In the rows, zero is written as 128.
Turns in one plane each, and the order they were made in; the first pair answered:
turn Fev:
[127 117 171 132 143 119 175 159] -> [121 134 187 124 124 120 168 112]
[120 134 112 124 124 121 127 136] -> [120 140 116 122 119 120 127 124]
[135 127  87 138 115 110 129 137] -> [119 136 107 124 115  91 121 140]
turn sisak:
[126 127  96 119 130 119  78 155] -> [132 131  76 122 108 126  94 131]
[ 96 161 139 144 116 114 108  80] -> [ 95 156 147 144 113 120 120  74]
[111 130  94 105 115  95  92 142] -> [117 131  81 106  94 103 112 120]
turn libe:
[129 113 127 109 147 105 106 177] -> [168 128  93 159 151 129 137 139]
[130 141  95 141 167 110  61 174] -> [161 161  63 174 126 134 114  99]
[137 100  82 134 129 116 108 166] -> [147 110  69 146 107 126 131 130]
[123 112 106 117 108 161 140 138] -> [117 108 113 109 113 155 131 151]
turn sot:
[136 169 141 130 135  99 149 100] -> [137 169 133 124 129 105 129  86]
[118 106  98 119 131 143 114 136] -> [118 102 101 123 132 139 132 148]
[121 127 111 139 136  90 123 155] -> [120 132 111 137 138  88 110 146]
[127 128  96 144 116 119 146 113] -> [126 130 100 149 120 114 153 119]

Between the rows of a pair lie two turns.
[117 134 165 119 123 129 142 107] -> [120 131 164 120 147 133 107 121]	libe, sot
[140  89 146 140 133 157 118 162] -> [124 101 154 135 133 128 128 180]	libe, Fev
[122 156 139 135 138 103  77 101] -> [129 151 127 140 106 119 109  70]	sisak, sisak
[153 120 132 138 103 172 162  88] -> [141 104 118 139 147 134 147 194]	Fev, sisak
[139 142 131 164 150 127 149 128] -> [126 152 140 152 130 114 157 111]	Fev, libe
[112 126 120 142 159 127  96 141] -> [116 138  93 143 122 130 114 101]	sisak, libe
[140 104 160 128 149 150 139 139] -> [137 115 150 127 163 139 104 146]	sisak, sot
[119 139 157 135 109 125 153 143] -> [126 148 157 143 110 131 150 123]	Fev, sot
[132 137  92 112  82 139 136  93] -> [105 124 111  81  95 118 100 137]	libe, sisak
[115 114 156 115 135 148 106 116] -> [133 121 140 137 133 161 123  97]	libe, libe
[125 151 129 113 133 108 117 139] -> [143 150 107 121 117 124 127 116]	sisak, Fev
[135 138 131  91 102 142  98 125] -> [151 119 119 104 103 166 118 131]	Fev, sisak
[148 124 106 134 123 143 146  82] -> [142 113  92 130 121 124 172 125]	Fev, libe
[128 120  86 135 115 138 140 142] -> [124 135  98 146 142 117 130 159]	Fev, libe
[123 153 130 125 114 128  81  83] -> [149 130 100 145 130 158  86 102]	libe, Fev
[126 116 134 121 146 170  53 101] -> [143  92 105 131 121 195 102  95]	libe, sot
[150 130 150 157 132 139 184 121] -> [143 158 166 160 151 122 143 102]	sot, sot
[141 107 108 143 136 139 171 167] -> [134 142 137 155 171 111 146 165]	Fev, libe
[138 128 119 135 134 134 150 103] -> [131 124 116 131 129 122 161 124]	Fev, libe
[145 109  94 132 127 193 160 102] -> [112 115  91 114 159 126 130 196]	Fev, sisak
[ 98  78 149  75 112 157  91 112] -> [129  62 131 122 164 172 103 161]	sot, libe
[131 145 114 141 143 121  93 140] -> [127 141 111 131 133 123  88 136]	sot, Fev
[126 101 114 129 116 142 142 164] -> [117 129 143 140 143 113 138 170]	sot, sot
[104 132 116 114 123  96  56 141] -> [120 115  91 112  96 131  64 111]	sot, Fev
[136 136 131 134 155 144  81  99] -> [144  98 104 127 126 172 118 112]	sot, sot
[128 145 137 158 150 138 155 100] -> [125 147 135 159 171 124 139 127]	Fev, sot
[ 90 148 187 168 155 106 198 135] -> [105 166 161 193 164 102 192 121]	sisak, libe
[133 128 206 151 136 136 166 112] -> [128 154 182 152 175  96  97 152]	sisak, sisak
[121 113 131 111 153 135  76 151] -> [125 130 126 111 129 142  73 100]	Fev, sisak
[ 97 125 136  95 134  96  84 149] -> [149  97  76 137 131 160 116 131]	Fev, Fev
[116 105 110 110  98 122 132 147] -> [129 110 111 139 131 118 139 169]	sot, libe
[110 165 166 154 176  85  96 138] -> [162 133 105 196 174 147 127 125]	Fev, Fev
[138 107  63 115 155 162  99 146] -> [ 87 132 127  75 152 101  94 165]	sot, Fev
[137 150 137 168 137 114 157 107] -> [107 143 166 130 118  97 147 116]	libe, sisak
[137  98 103 129 133 149 118 109] -> [122  92 117 107 132 139 105 125]	libe, libe
[128 135 140 129 117 135 136  99] -> [134 120 134 127 121 152 129 104]	libe, Fev
[119 152 115 139 177  83 105 175] -> [125 162 113 113 117 122  81  66]	Fev, sot
[157 111  87 140 109 152 156 123] -> [127  92 136 100  94 146 162 136]	sisak, libe
[135  97 178 111 124 197  90 105] -> [141  83 163 128 154 192  93 158]	libe, Fev
[141 126 126 145 137 154 127 105] -> [135 102 114 131 124 156 140 132]	libe, Fev
[130 126 137 146 127 126 176 103] -> [115 119 166 133 138 119 167 122]	sisak, libe
[135 117  58 125 103 123 143 144] -> [131  91 108 120 102 148 182 144]	sisak, sisak
[139 155 181 130 142 121 146  96] -> [137 166 171 132 161 105 116 114]	sisak, sisak
[114 142 138 118 116  79 164 151] -> [143 149 116 155 137  94 173 142]	libe, libe
[122 129 140 111 145 125  63 130] -> [132 114 107 104 116 145  70 114]	sot, sisak
[106  90 141 118 133 168 106 122] -> [106  93 144 125 154 153 105 148]	libe, Fev
[129 138 116 126  91 124 129 107] -> [123 120 157 122 104 137 146 119]	sisak, sisak
[114 120 184 118 149 147 171 114] -> [123 127 181 133 161 150 171 110]	Fev, sot
[149 136  99 121 112 160 115  95] -> [146 108 124 120 115 172 158 118]	sot, sisak
[118 126  91 119 114 108 120 157] -> [112 135 104 105  95 109 118 126]	Fev, sot
[112 150 140 122 106 106 147 100] -> [107 141 165 120 120 109 146 117]	sisak, sisak
[106  87 144 121 114 125 172 163] -> [104 130 178 127 108 120 158  92]	sot, Fev
[134 148 110 153 117 124 115 120] -> [128 136 107 148 124 117 117 152]	sot, Fev
[117 140 123 126 150 103 124 166] -> [121 156  96 125 134 103 107 136]	sot, sisak
